One vector is turned by the same rotation once a step. Each row is the vector after some number of steps, and that number follows the row.
The counts run from 0 to 929.
[101 168 130 148 123  80  85 116 137  80 119 127 104 118 125 136 131 148
 145 118 119 151 189 199 139 174 114  97 163 102 151 119 130 106 136 147
 149 164 121 105 106 143 112  98 113 112]
558
[125 108  96  96 126  83 120 161 119 110 155 103 148 146 127  55 122 142
 116 126 184 115 108 119  81 121 116 165 136 140 175 116  98 161  73 151
 163 104 121 131 152 119 116 149  95 103]
850
[174 123 116 135 136 147  66 111 143 117 116 148 114 133 144  58 134 105
  84 144 118 136 138 120 101 139 140 158 107  93 151 142 149 106 110 146
 139  53 125  87 124 111 140 163 148  65]
443
[132 127 122 136 126 134 168 143 121 117 152 132 159 104 102 135 167 122
 148 100 132 118 141  84 173 139 174 126 151 115 143 158  88 178 124 140
 137 130 116  99 137  77 163  95 149 146]
80
[ 74  79 118 114  98 129 132 113 125 115 134 119 100 128  80 180 142 176
 177 136 135 127 126 157 172 110 113 109 147 123  73 131 118 174 154  97
 143 159 163 125 136 141 125 103 141 165]
697
[107 101 125 135 111 111 140 131 116  92 126  95 121 161 154 123 100 166
 179 160 122 130 114 166 149 115 114 128 122 135 112 125 121  89  97 142
 110  72 173 120 115 120 155 160 107  74]
499
[124 133 104 127 155 138  74  85 211 141 103 165 115 115 128 104  83 135
 116 149 130 120 104 176 125 124 144 101 104 121  63 120 157 119 118 135
 123 102 117 128 130 156 103 154 117 149]
678
[129 145 151 107 118 131  73 121 193 113 131 133 141 161 136 106 138 145
  74 142 145 134 138 170  88 115 162 125 109 105 200  97 101 112 175 138
 149 131 111 157 122 144 111 153 164 118]
892
[ 69  90 101 101 137 131 171  94 137 107 143 104 102 122 108 150  79 147
 156 162 125 119 135 162 119 109 137  99 105 149  84 151 142 110 121 170
  92 161 158 119 113 156 121 141  79 161]
332
[154 187 123 122  98  94 108 146 107 130 108 147  90 111 155  78 125 166
 119 158 133 157 131 128 158 146  85 130 169  87 133 120 131  99 118 135
 123 142 149 124 105  79 136 130 104 102]
458
[174  88 133 146 117 134 125  63 142 119 161 146 102 121 130 119 149 151
 148 148  81 107 136 157 155 172 120 137 133 112  61 156 117 151 116 122
 137 105 177  79 140 144 121 144 129  85]
94
[ 91 126 148 112 143  80  85 114 179  98 128 110 142 119 123 127 130 135
 103 109 124 136 176 154 102 142 136 111 145 102 181 113 101 105 179 137
 165 138 109 127 107 161 106  96 160 103]
893
[141  82 118 153 147 144 181  69 119 104 162 118 122 106 139 133 124 129
 165 139  84 118 136 144 151 139 149 127 126 135  76 172 117 119  95 141
 115 102 149  72 129 135 149 145 123  97]
95
[170 116 146 163 131 156 131  94 131 109 137 148 100  69 142  83 140  93
  97 120 109 111 136 101 129 126 116 123 148 183 121 144 107 145 141 168
 146 190  78 139 159 134 109 111 151 161]
403
[131 167 146 106 118 108 135 129 149  98 163 156  90  97 142 119 149 134
 137 128 102 164 179  84 119 165 125 142 138 135 173 103 117 112 153 164
 182 169 107 110  86 122 139 105 144 111]
626
[138  80 156 114 105 151  78 111 156 112 114 136 120 166 148 125 138 170
 127 156  93 110 118 134  98 122  79 147 103 138 119  84 122 140 161 135
 172 101 157 164 121 130 129 152 177  83]
161
[143 115 126 134 122  85 128 151 148  89 159 163  98  88 130  93 164 132
 146 134 150 137 107 105 151 129 127 134 146 133 148  72  95 168 129  82
 186 111 104 128 132 167 125  99 143 133]
482
[118 134 140 180 136 123 198 123  96  77 151 113 126 119 155 143 112 126
 163 127 115 119 145 155 123 132 108  89 143 182 143 147 123  73 122 156
 134 163 109 156 135 159 143 139 113 132]
905
[ 94 105 116 150 136  85 169 147  98  78 163 108 110 102 135 122  81 131
 173 126 146 118 115 128 124 129 102 130 133 164 101  99 135  96  60 142
 136 122 125 116 130 125 150 130  42 120]
133
[155 151  97 125 107 130  90 142 106 145 122 157 126 156  87 100 166 131
 145 140 146 149 109 146 162 151 143 137 141  69 114 154 151 162 106  98
 135  59 160  72 129  93 166 154 125 101]
620
[131 150 110 153 140 139 125 109 159  99 169 155 114 132  75 161 129  97
 173 132 135 123 135 163 113 158 184 122 106 123  98 124 169 155 107 119
 123  91 157  65 132 166 160 152 103 132]
72
[131  69  88 106 122 145  77 106 183 116 121 152 112 130 112  72 142 139
 125 169 137 137 120 125 146  98 151 144  98 120 128 143 123 178 114 122
 163  64 130 100 141 142 131 146 137 111]
139
[135 135 141 112 114  92 155 164  98 118 158 140 111 115 137 119 182 141
 127 124 115 152 148  66 116 171  88 151 146 117 162 109 107 101 141 136
 164 141 136 122  95  93 154 101 155  83]
627
[136 130 119 109 125 166 146  97 124 168 119 128 107 172 124 118 110 133
  95 147 129 115 130 159 103 128 153 145 113 105  82 151 144 119 134 170
  51 159 179 112 130 101 120 183 106 151]
432
[130 114 137 171 108 142 113 109 118  88 131 132 102 115 125 129 168 137
 175 137  91 123 172 157 203 130 142 128 150 121 119 155  96 173 129 129
 142 116 141  98 134 100 156 101 143 115]
765
[117 136 130 200 125 174 138 158 113  75 100 154 146 131 137 146 120 116
 174 126 131 115  89 123 143 110 102 105 122 192 105 109 147 108 113 129
 141 102  95 182 150 129 160 144 125 132]
540
[ 86 112 110 129  83 144 105 136  96 121 109 116 102 166 100 164 125 154
 167 160 103 161 140 163 132 133  81 109 123 114 110 155 163  94 141 140
 108 112 173 112  91 133 160 162 144 109]
902
[166  94 114 141 151 167 157  74 165 117 164 148 157 107 118  95 145  85
 114 125 127  95 130 146 116 139 199 121 108 138 142 187 106 159 118 139
 117 124 113  87 142 149 127 160 145 138]
241
[ 86 191 122  96 136 112 160 143 153 117 123 123 141 129 117 137  95 157
 156 131 165 157 120 156 121 104 135  83 143 127 148 117 141  72 114 146
 106 158 113 144  83 138 134 141  96 158]
860
[146 182 124 127 133  99  92 160 120 100 125 154 125 101 136  66 147 108
 119 116 129 167 140 103 120 158 121 131 148 102 191 119 135 116  98 142
 158  98  93  93 109  91 145 107 123  88]
77
[138  81 142 117 128 128 144 112 150 120 152 121  78 136 181  90 154 142
  85 167 111 127 129  98  94 123 115 159 103 111 123 110 116  74 173 129
 136 111 164 135 115 130 125 144 170  93]
466
[103  96  98 100 126  89 178 119 139 140 161 103 136 141  93 131 144 165
 121 162 185 123 108 168 113 111 155 106 121  88 124 144 137 120 153  84
  92 132 173 115 112 178 118 164 131 167]
858
[ 97  99 107 122 114 110  80 176  75 135 143 113  88 136  64 109 129 109
  98 130 173 135 120 139  65 145 110 140 126 138 146 107 167 146 117 123
 127 157 133 111 156 135 117 137 112 161]
918
[143 139 146 126 113 123 140 126  88 141 104 111 181 133 145  95 127 141
  90 113 132 101 132 124  92 126  90 111 158 122 160 158  97 101 143 175
 119 187 115 169 133  84 106 127 153 118]
21
[102 193 149 125 140 152 131 145 162 134 140 149 147 137  74 181 144 108
 152  87 153 107 134 149 129 132 194 134 132 118 112  85 119 181 141 134
 106 150 159 124 131  97 136 100 109 164]
249
[172 162 112 159  97 128  68 142 111 141 114 174 111 120 100 106 174 127
 111 131 149 163 114 130 141 158  96 103 177 110 119 129 153 153 148  89
 165 152 115 112 130 147 118 110 166 164]
214
[147  61 129 123 148 152 118  88 154 121 134 150 118  79 129 115 149 102
 121 119  86  95 136  88 137 144 138 159 105 125  79 128 116 170 135 143
 182  88 138  95 135 112 127  91 168  99]
810
